Rotation paths and how fast each direction turns (degrees a step):
Each turn is a multiple of 5 degrees from 10 to 175, or 0.
Each row of a path follows its step; steps can be skipped.
Rotation 1:
step 0: [-3.16 -0.80 -1.93 -1.86 -1.26 -0.38 -0.06 -0.21  0.84 -0.18 -1.47  3.54
 -1.50 -1.38  0.95 -3.13  1.70  1.23  2.99  0.29 -0.35  2.39  3.31 -3.44
 -0.29  2.76 -0.78 -0.58  2.03]
step 1: [-2.07  0.44 -0.38  2.72 -2.35  0.40  0.46  1.29  4.09  3.38  3.57  0.78
  0.64 -2.16  3.07 -1.76  1.02 -0.17 -0.07 -0.59  0.74  2.92 -1.88 -2.29
  0.06  0.30  1.23 -0.56  1.81]
step 2: [-2.73 -1.28 -1.61  0.43  2.82 -0.50  0.71  2.20  2.24 -0.34  0.03  3.15
  0.89 -1.68  0.28 -1.03  0.76  0.22  1.03  1.12  0.17 -0.95  1.11 -2.33
  4.62  4.66  1.45 -0.55  2.04]
step 3: [-2.11  0.91 -2.38 -1.17 -1.00  2.61 -0.31 -3.84  2.53  2.14  1.49  2.61
 -0.18  0.34  2.99 -2.07  2.46 -0.67  2.11  3.25  1.39  1.76 -0.86 -2.16
  0.02  0.89  1.71  0.51  0.61]
step 4: [-2.15 -1.78 -0.32  0.23  1.19  0.36 -1.01  0.90  3.58  2.40 -0.61 -0.37
  1.92 -3.56  1.24  0.77  0.11 -1.44  0.33  0.27  2.08  1.18 -4.09 -2.44
  2.05  4.37 -1.69 -0.85  0.21]
step 5: [ 0.15 -1.53 -5.35 -1.45  0.34  1.19 -1.95 -0.89  3.74  0.63  1.41  2.47
 -1.06  1.64  1.20  0.21  2.79 -1.53  1.55  0.20 -2.09 -1.93 -0.49 -0.66
  2.80  2.61  1.10  0.35  0.14]
step 6: [-1.93 -0.63 -2.16 -2.57 -0.11  0.46 -0.18 -1.70  1.79  2.56 -2.56 -0.17
 -1.09  0.18  2.78 -1.76 -0.21 -1.17  1.25  1.38 -0.36  3.66 -2.39 -2.14
 -0.78  2.76 -2.82 -2.93  2.43]
step 7: [ 0.49 -3.05 -3.40  0.78 -0.29 -1.14 -1.52  2.17  4.11  2.17  0.68 -1.07
 -0.75 -2.81  2.41 -0.58  2.53 -1.30 -0.06 -2.76 -2.17  0.98 -0.37 -2.44
 -0.40  2.51  0.89  0.95 -0.61]
step 8: [ 0.10 -0.34 -2.36 -0.49 -1.45 -0.39  1.09  1.61  2.68  0.89 -1.01  2.70
 -2.52  2.85  0.73 -2.19 -0.39 -0.82  0.65  1.02 -1.98  1.97  1.22 -3.30
  3.88  2.27 -0.63 -2.53  2.51]
step 9: [-2.08 -0.74 -1.16 -1.10  1.55 -1.35  1.34 -1.04  2.76  1.29  1.11 -0.49
 -0.25 -2.33  4.89 -2.39 -0.39 -0.73  0.48  0.75 -1.71  4.17  0.25 -2.45
 -1.75  1.45  3.09  0.56  0.88]
step 10: [ 0.99 -1.99 -0.76  3.27 -0.98  0.35 -0.09  2.42  2.48  1.33 -1.13 -0.19
  0.48 -0.42  0.71 -1.71  1.50 -0.94  0.96  1.50  1.43  1.46  0.07 -5.27
  4.31  2.81  1.57  1.21  0.28]
Directions:
[-0.17  0.03  0.30  1.27 -1.30 -1.61  0.15 -0.30 -0.12 -0.74  0.32 -0.56
  0.41  0.80 -0.02 -0.38 -0.28  0.44 -0.02 -0.12 -1.93  0.92  0.79 -0.42
 -0.52  1.11 -0.26  0.00 -0.11]	40
[-0.21 -0.14  0.00  0.09  0.06  0.33 -0.78 -1.84  0.10 -0.68  0.12 -0.34
  1.24  0.61 -0.34  1.00 -0.05 -0.42  0.52  0.87  0.16 -0.66 -1.65  0.24
  0.39  1.16 -0.54  0.65 -0.90]	45
[ 0.19 -0.24 -0.92  1.73  0.76 -0.02  0.52  0.96  0.41 -0.57 -1.41  1.08
 -0.84  0.73 -0.46  0.03  0.76  0.17  0.98  0.12  0.19 -0.25  0.24  0.79
 -0.09  0.42 -0.07  0.96 -1.01]	135
[-0.79 -1.66 -0.17  0.15  0.33  0.46 -1.32  0.39  1.55 -0.40  0.88 -0.08
 -0.69  0.69  0.51 -1.35 -0.36 -0.45  0.20  0.48  0.82  0.37  0.10 -0.52
 -0.32  0.98  0.09 -0.41  0.57]	0
[-0.24 -0.62 -0.22  0.53 -0.79  0.65  0.57  0.69  0.99  1.26  0.16 -1.85
  0.35 -0.28 -0.74 -0.03 -0.58  1.28 -0.44 -1.04  0.43 -0.47 -0.11  0.26
  0.93  0.49  0.13  0.60 -0.83]	125
[ 0.39  0.53 -0.25  0.22 -1.13  0.37 -0.91 -0.15 -0.22  1.72 -0.32  1.37
  0.04  1.46 -0.20 -0.66 -1.20  0.28 -0.33  0.41  0.01 -0.26 -0.21 -0.54
 -0.15 -0.58 -0.52  1.33  0.56]	145
[ 1.49 -1.34  0.68  1.18  0.80  0.05 -0.32  0.69  0.21  0.51  0.15 -0.03
  1.21 -0.55 -0.31  0.56  0.64 -0.26 -0.08  0.31 -0.97 -1.31  0.03 -0.77
 -0.15 -0.16 -0.17  0.03  1.35]	130
Rotation 2:
step 0: [-1.37  0.84  2.04  0.43  3.36  0.44  0.52 -1.16  1.02  3.82 -0.52  0.62
 -0.51 -1.21  3.07  0.25  1.73  0.18 -0.99 -2.39  1.95  4.36 -1.33  0.65
  0.48  1.35  2.14  2.56  1.53]
step 1: [ 1.17  1.56  0.37  1.17  2.21 -1.43  0.51 -1.17  0.59 -0.14  1.80 -3.99
  0.18  0.31 -2.68 -0.37  0.80  0.17 -1.08 -0.92  3.21 -0.38  1.42 -3.35
 -2.57  2.99  2.96 -3.32  0.35]
step 2: [-2.24  0.11  1.00  0.39  1.57  1.70 -0.09 -0.47 -1.76  0.77  0.75  0.88
 -3.60 -0.19 -0.63 -0.91 -1.34  1.69 -0.09  3.71  1.26 -5.24 -0.64  0.36
 -0.75  2.52 -1.39 -0.72 -3.73]
step 3: [-2.38  0.20  2.45 -0.86 -0.47 -2.67 -0.05  2.36  0.46  2.81 -1.43  0.87
  1.89 -0.48 -0.77 -1.15 -0.29  3.99  3.34  1.14 -0.36  1.43 -4.14  0.78
  3.25  0.44  0.31  0.14 -0.76]
step 4: [ 0.57  2.25  1.97  1.45 -1.27 -4.60 -1.18  2.48 -0.46  0.11  0.01 -2.73
 -0.74  2.84  0.01  1.55 -0.98 -3.70  2.86 -0.12  1.50  0.93  0.41  1.46
 -1.12 -1.82  0.47 -2.34  1.60]
step 5: [-0.70 -1.05 -0.62  3.35  2.90 -0.54 -1.16  1.39  1.62  0.72  0.96  1.95
 -3.25 -0.59  2.80  0.12 -0.76 -3.68 -2.86 -2.43  2.17 -1.63  0.02  1.66
  1.84  0.61 -2.83 -0.07 -1.17]
step 6: [-0.65 -1.81  1.22 -2.12  3.72  0.59  2.95  1.98  1.56  0.82  1.26 -1.60
  1.55 -3.06 -0.62 -0.21  2.98 -0.11 -1.05 -0.13  0.42  3.05  0.06 -2.66
  2.82  0.29 -0.83 -2.15 -1.96]
step 7: [-2.79  2.02  2.09 -2.58  0.41  1.61  1.88 -1.53 -1.64 -0.34  2.13 -3.33
 -1.41  1.65 -0.86 -0.61  0.52 -2.65  3.66  2.17  1.73  0.12  3.06 -0.47
 -0.68  1.62  1.42  1.81 -0.29]
step 8: [-0.69  0.14 -0.42  0.08 -0.57 -1.12 -1.80 -2.00  0.60  3.20 -0.83  0.37
 -0.24 -1.87 -0.37 -1.61 -2.96  0.26  1.28 -1.37  1.90 -1.01 -0.95  2.47
 -0.29  6.62 -1.00  2.24 -0.02]
step 9: [ 3.83  1.34  4.39 -0.55  1.27 -1.78  0.21  0.15  1.61  1.62 -0.15 -1.16
  0.91 -0.76 -1.13  1.21 -1.04  0.89 -1.57  1.68 -1.67  0.97 -3.58  1.40
 -1.12  1.51 -0.42 -4.63 -0.21]
step 10: [-1.57  5.14  2.21  1.45  2.73 -1.81  0.22  0.41 -0.06 -1.90  1.38  2.34
 -0.98  3.33  2.92  0.57 -0.01 -1.05  0.03  1.85 -0.29 -2.36  0.67 -0.12
  2.61 -0.74  2.04 -1.27 -1.11]
Directions:
[-0.70 -0.80 -0.14 -0.09 -0.49  0.60 -0.56  0.65  1.10 -0.54  0.02  0.42
  1.08  0.15  1.09 -0.59 -0.59 -0.70  1.11  1.06 -0.27 -0.03 -1.10  0.68
 -1.20  0.81  0.47 -0.86  0.61]	70
[-0.11  1.09 -0.72  0.90  0.20  0.48  0.23  1.60 -0.51 -0.50 -1.21  0.39
 -0.43 -0.85  0.52 -0.06 -0.60 -0.45 -0.59  0.63  0.12 -0.12 -0.14  0.08
 -0.31  0.90 -0.01  1.90 -0.83]	130
[ 0.22  0.47 -0.60 -0.99  0.49  0.35  0.45 -0.60  0.55  0.55 -0.70 -0.26
 -0.33  0.87 -1.24 -1.45  0.81  0.81 -0.73  0.60  0.22 -0.10  0.31  1.43
 -0.86  1.12  0.83  0.06 -0.08]	55
[-0.68 -0.51  0.34  0.98 -0.71  0.98  0.75 -0.86 -0.82 -0.14  0.71 -1.33
  0.31 -1.07 -1.10 -0.07  0.62  0.58  0.97  0.12 -0.10 -1.07 -0.72 -0.44
 -0.36  1.10 -0.20  0.65  0.00]	65
[ 0.64 -0.76  0.18 -0.15  0.90 -1.16  0.00  0.68 -0.70 -1.05  0.12  0.22
  0.58 -0.88 -2.02 -0.01 -0.35 -0.34 -0.33  1.11  0.19  1.08 -0.18 -0.42
 -0.18  0.11  0.34 -0.02  1.29]	135
[ 1.36  0.56 -0.32  0.73 -0.86  0.42  1.04 -0.10  0.93  0.94  0.62  0.93
  0.09 -0.48 -0.54  0.22 -0.67 -0.27  0.67 -0.38  2.15  0.14 -0.04  0.35
 -0.68 -0.55  0.05  0.18  0.50]	95
[-0.73  0.14  0.36 -1.85 -0.14  0.66 -0.20  0.90  0.46 -0.54 -0.29  0.75
  0.02 -0.28 -0.54 -0.19  0.10  1.05  1.44  0.78  0.78 -0.77  1.21 -0.79
  0.53 -0.53 -0.66  0.43 -0.19]	85
Rotation 3:
step 0: [-0.25  3.46 -0.05  0.63 -1.25  0.97 -1.50  0.79 -1.93 -0.21 -2.78  0.35
 -0.38 -1.06  0.65 -0.66  1.00  0.05  0.32 -0.54  3.39  1.50  2.27  0.66
  2.75  2.86  0.63  1.79  3.11]
step 1: [-1.31  0.71 -0.58 -1.14 -2.08  0.09  2.24 -0.95  2.19 -1.30 -1.29 -0.86
  1.31 -0.72  1.89  2.54  0.02  1.74  3.56 -1.21  0.54 -0.03  0.17 -0.28
 -0.74 -2.99 -2.46 -1.09 -3.50]
step 2: [-0.13 -0.27 -0.04 -0.45 -1.03  2.85 -2.33  2.74 -1.11 -1.01  2.41  0.44
 -2.43  3.96 -1.31 -0.98  0.84 -0.19  0.46 -0.28 -1.94 -2.33 -1.33  1.47
 -1.20 -0.20  2.10 -2.51  0.40]
step 3: [ 1.25 -1.30 -0.41 -1.74  2.66 -1.92 -1.07 -2.08  1.36  0.10  1.83 -0.70
 -1.00 -0.53 -0.84 -1.87  0.88  2.47 -2.74  1.65  0.22  0.88 -2.11 -1.88
  0.55 -0.97 -1.17  4.02 -0.91]
step 4: [-1.87 -2.99  0.12  0.20 -0.06 -0.11  1.60  0.46 -1.08  1.50 -2.34 -1.73
  2.59 -1.24 -0.93 -0.62 -3.21  0.89 -0.04  0.61 -0.99  0.69  1.82  1.21
  0.20  4.31  1.89 -0.69  1.83]
step 5: [ 1.89  1.73 -0.36 -2.19 -1.96  0.54  0.16 -1.62  0.05  1.00  0.36  2.33
  1.34  0.40  0.81  0.20 -0.82 -5.13  1.27  0.39  2.96  1.28  2.42 -0.78
  1.85 -2.04 -0.66  0.02 -0.60]
step 6: [-1.75  1.97 -0.19  2.60  1.07  0.18 -0.26  3.22 -1.96 -2.21 -0.76  1.13
  1.35  0.27  3.12  0.38  0.99  1.89 -1.12  0.57 -0.90 -3.04 -0.26  1.98
  0.04 -1.42 -1.63 -0.97 -2.68]
step 7: [ 0.50 -1.51  0.88 -1.34 -1.47 -0.78 -1.52  0.87  1.11  0.67  2.07 -1.20
  0.26  0.94 -1.19  0.57  5.33  1.57  1.10 -3.22  1.97  0.00 -2.13 -0.65
 -1.13  0.21  1.00  0.94  2.54]
step 8: [-2.45 -2.10 -3.16 -0.71  1.33  1.22 -0.12 -0.78  0.95  0.83 -1.30 -1.85
 -2.56 -1.02 -2.19  2.17 -0.49  0.03 -0.99  2.40 -3.57  2.50 -0.05 -1.42
  0.76 -0.47  0.30 -0.29 -1.76]
step 9: [ 1.69  0.64  2.00  0.16 -3.86  0.76 -0.99 -0.06 -2.13 -1.61  0.88  0.95
 -0.75 -0.83 -0.02 -2.78 -3.92  0.79  0.33  2.11  1.97  1.03  0.34 -1.32
  0.61  2.62  1.76  0.54  0.70]
step 10: [-0.18  2.33 -1.70 -1.98  1.64 -0.30  1.03 -2.15  1.20  0.54 -1.38 -2.54
  2.46  1.45  2.57 -1.45 -1.92  0.80 -0.53 -1.26  1.62 -1.32  1.81  2.23
 -0.65 -3.08 -2.11  0.44 -0.07]
Directions:
[-0.38  1.37 -0.84  0.43 -1.31  0.40 -0.73 -0.19  0.00 -0.40  0.36 -1.14
 -1.63 -0.49 -0.38  0.88  0.46  1.52  0.61 -0.47 -0.12  0.51 -0.22 -0.74
 -0.26 -0.14  0.26 -0.60 -0.20]	55
[-0.51 -0.85  2.04 -0.15  0.38  0.49  0.33  0.12 -0.39  0.17  0.67 -0.95
  0.27 -1.61  0.24 -0.04 -0.11  0.84  0.49  0.15  1.12 -0.27  0.56  0.22
 -1.16 -0.79  0.56 -0.59 -0.15]	130
[ 2.06  0.66 -0.70  0.15  1.39  0.73 -0.02  0.22  0.21  0.75 -0.27 -0.96
  0.91 -0.37  0.60 -0.26  1.13  1.13 -0.63  0.11  0.32  0.13 -0.59  0.21
 -0.28  0.79  0.14 -0.23  0.57]	100
[-0.63  0.62  0.51 -0.48  0.02 -0.60 -0.37 -0.12  0.08  0.58 -1.19 -0.31
 -0.25 -0.17  1.11 -0.60 -0.72 -0.61  0.48  1.09  0.64  2.06 -0.15 -0.54
 -0.13  1.34 -0.19 -0.92 -0.05]	80
[ 0.41  0.82 -0.38 -0.52  0.57 -1.29 -0.90  1.02 -0.32 -1.00  0.34  0.33
  0.67 -0.94 -1.05  0.80  0.17 -0.30  0.84 -0.16  0.27  0.58  0.91  1.56
 -0.26  0.17 -1.04 -0.38  0.03]	65
[-0.34 -1.00  0.05  0.89  0.12 -0.47 -1.42 -0.81  0.63  0.23  0.17 -0.92
  0.23 -1.11 -1.11  0.27  0.43 -0.61 -0.34  0.88 -0.72  0.51 -0.25  0.31
  0.21  0.82  1.27  1.36 -0.03]	80
Rotation 4:
step 0: [-1.40  1.52 -0.03  1.73 -0.34 -1.03  0.83  0.07 -1.41  2.48 -0.66 -2.64
  0.02 -3.97  0.45  0.30 -2.04 -3.22  1.91 -1.23 -1.73  1.63 -1.55  0.34
 -2.84  0.69 -1.60  0.21  4.18]
step 1: [-0.90  1.38  3.40 -1.61  0.42 -2.45 -0.67  0.09 -3.41 -0.08 -0.84 -2.20
  1.13 -3.74 -1.47  2.79 -0.95 -2.18  0.52  1.64  0.74  0.67 -0.20  0.59
  1.72  1.53  2.24 -2.54  2.42]
step 2: [-0.93  0.74  3.57 -1.19 -0.17 -1.43 -2.95 -2.27  0.19  0.33  1.74  0.34
  0.64 -1.74  1.53 -0.74  2.70  2.11 -0.70  2.28  0.29  0.26 -1.64 -3.35
  0.40  2.00  3.52 -1.75  2.41]
step 3: [-1.88  0.72 -0.16  0.68 -3.34 -2.62 -3.46 -1.59 -0.01  1.15  0.28  0.52
 -0.81  0.48  2.99 -2.32  1.63  0.10  3.07 -0.18 -3.71  1.23 -1.41 -0.66
 -2.22 -0.84  0.91 -0.44  2.57]
step 4: [-1.58  1.01  1.13 -0.07 -1.31 -1.60 -2.15 -3.43 -2.48 -0.14 -0.11 -1.04
 -2.00 -0.34 -1.16  3.03 -0.97 -3.32  3.23 -1.15 -3.35 -2.08 -0.26  0.73
 -0.06 -1.62 -2.06 -1.18  1.83]
step 5: [-0.15  0.66  2.30 -0.86  0.38  0.59 -0.65 -3.07 -0.09  1.91  2.08 -1.80
 -0.88 -3.82 -2.61  2.41 -1.34 -1.93 -1.05 -1.23  0.51 -0.57 -1.93 -2.99
 -0.73  2.39 -1.45 -0.87  3.38]
step 6: [-0.32  1.81  0.51 -0.42 -2.01 -1.05 -1.47  1.99 -1.31  2.83  0.82 -2.14
  0.66 -3.77 -0.60 -1.17 -0.26  0.84  0.13  1.11  0.45  3.29 -1.18 -0.24
 -2.25  2.67  1.80 -1.67  4.25]
step 7: [-1.63  2.12  2.22 -0.59 -1.57 -1.46 -2.56  0.32 -3.46 -1.12 -0.59 -0.91
  0.11 -1.97  2.73  0.78  0.82  1.35  1.96  2.63 -1.02 -1.14  0.60  1.14
  0.13 -1.67  3.50 -2.85  2.59]
step 8: [-2.12  0.82  2.39 -2.59 -0.72 -0.23 -3.12 -4.94  0.89 -0.53  0.83  1.11
 -0.04 -1.09  3.42  0.44  0.49 -1.40  1.81 -0.65 -1.02 -2.19 -1.05 -3.12
  0.73 -1.04  1.12 -0.20  1.84]
step 9: [-1.46  0.66 -1.10 -1.81 -1.81 -1.26 -4.17 -1.60  1.28  2.43  1.65 -0.63
  0.04 -0.67 -2.08 -0.76  0.48 -3.20  3.18 -1.62 -2.52  1.49 -1.56 -1.91
 -1.61  0.91 -2.36  0.35  2.08]
step 10: [-0.05  1.27  0.70  1.14 -1.75 -1.51 -2.73  1.36 -2.72  0.16  1.99 -3.47
 -2.64 -2.42 -3.95  2.71  0.27 -0.97  0.96 -0.57 -0.60 -1.08 -0.28  0.81
 -2.08 -0.01 -0.88 -2.40  2.38]
Directions:
[ 0.10 -0.03  0.99 -0.18 -0.50  0.33  0.19 -0.59 -0.96 -0.43 -0.53  0.05
  0.04  0.53  0.61  0.74 -1.39 -0.89  0.07 -1.24  0.69 -0.62 -0.38 -0.38
  0.80  0.46  0.75 -1.39 -1.46]	110
[-0.61 -0.17  0.61  0.26 -0.07  0.04  0.51  1.34 -0.08 -0.77  0.12  1.15
 -0.21 -0.09  0.14  0.19 -1.03  0.98  1.60  1.01  1.16  0.02 -0.47 -0.34
  0.73  1.13  0.08  0.43  1.03]	70
[-1.03 -1.43  0.20  0.17 -0.28  0.06 -1.22 -0.63  0.67 -0.26 -0.35  1.06
 -0.52  1.31 -0.91 -0.11 -0.33 -0.31  1.07 -0.28 -0.89 -0.92  0.28 -0.55
 -1.19 -0.16 -0.05  0.69 -0.45]	70
[-0.47 -0.81 -1.03  1.31 -0.98 -0.01  0.37  1.64 -0.72  0.52 -0.45 -1.56
  0.42  0.19  0.25 -0.16  0.49 -0.45  1.47 -0.18 -0.72 -0.01  0.55 -0.18
  0.24 -0.18  0.20 -0.70 -0.19]	115
[ 0.70  0.59 -0.51  0.80 -0.42  0.41 -0.58 -0.15  0.43  0.45  0.07  0.53
  0.43  0.66  2.26  1.49 -0.71 -0.42 -0.25  0.78 -0.87 -0.61  0.75  0.46
 -0.08  0.45 -0.22  0.67  0.48]	85
[-0.34  0.05 -0.04 -0.41  0.03  0.04 -0.16 -0.71  0.00  0.51  0.41  0.37
 -0.83 -1.79  0.31  0.09  1.16 -0.37  1.15 -0.30 -0.61 -0.80 -0.20  1.33
 -0.33  1.83  0.61 -0.60 -0.05]	0
[ 0.93 -1.08  0.32 -0.24  0.54 -0.99 -0.96  1.40  0.86  0.34  0.75  0.06
  0.81 -0.09 -1.09  1.01  0.03 -1.48 -0.66  0.08  0.44  0.17  0.35 -0.24
  0.06  1.12  0.06 -0.55  0.17]	85
